Here are some points:
[38 60 12 14 14 65 -1  5]
[ 67  48  29  -1 -16 -41  -4 -10]
[-14  -8 -30 -36 -34 -20  60  33]
[ -1   8  17  -5  -8 -35 -22  12]
[ 46 -12   0   3  -8 -43  -2   2]
[-27  -6 -25  39  45  88  -3 -15]
[ 20  18  12  14 -22 -17  26  12]
[ 17  28 -10  15   0 -24  28 -13]
[-55 -29 -39  -5  34  60   2 -12]
[  2 -24  -5 -37 -40 -19 -13 -12]
[-61   1 -20 -16 -10   0 -11  12]
[  2  10   6  30  11 -34 -27  39]
[ 36   4  -6 -19  -7   1   0   9]
[ 28  32   1 -12  10  29  11   9]
[  3  -7   4   6  10  50   4 -13]
Then 22 other points, each followed by its number:
[ 19  11   7 -47 -13 -38  29  39] 0
[-15  12 -11 -32 -33 -20  32  11] 1
[ -2 -21 -23  -5   7  12  -5  17] 2
[-14 -17 -42 -17 -10 -23  -9  14] 3
[ -7  10  36  62  58  96 -30 -50] 4
[ 13 -34   2  11  11  19  28  21] 5
[  2   1   2  -2 -24  35 -25  -8] 6
[-28  20  12   6  -2  19  16  11] 7
[ 38  26  27  19  67  32 -30 -40] 8
[-12 -15  -3   0 -13 -42  12  30] 9
[ -4  -7 -20 -15 -29 -41  -9   9] 10
[ 40  25  40  12 -12  -3  20 -11] 11
[29  9 20 13 26 41 -9 -5] 12
[ 32  18 -11  10 -13  47 -21   1] 13
[-24  -1  -4 -11 -27 -27  16 -26] 14
[ 35   5  13   4   4   4 -38  -7] 15
[ 19  30  55  27  21   3  16 -30] 16
[ 51  16  20   9  25   8 -53   7] 17
[-33 -50   3  17  29  -9   9   2] 18
[-29  15 -22 -23 -15 -24   7  18] 19
[-61 -44   7  47  29  20  -9 -11] 20
[  0  10   2   5  14  14 -30 -22] 21
Which of these numbered points is nearest to each point below, ignoring the 2 directions in which the first points spread most? Its number follows each.
[-46 -40 -43 -19 -12 -69 -15  37] > 3
[ -7   5 -13 -20  15  11  16 -13] > 1
[  3 -12  -9  -1  14   5 -32 -40] > 21
[-26  17 -10 -15  -9 -30  36   6] > 1
[ 13   5  12  15   7 -15   1  46] > 9
[-108  -43  -47  -50  -45  -19    3  -17] > 14
[-45 -37  16  -3 -15 -24  -2 -26] > 4
[43 28 18 21  0 -1 11 24] > 9
[ -4 -38 -39 -17 -33 -39  62  37] > 5
[ 61  39  33  17  15  22  -7 -16] > 12
[  8  16 -22 -15 -32   6   5  14] > 13
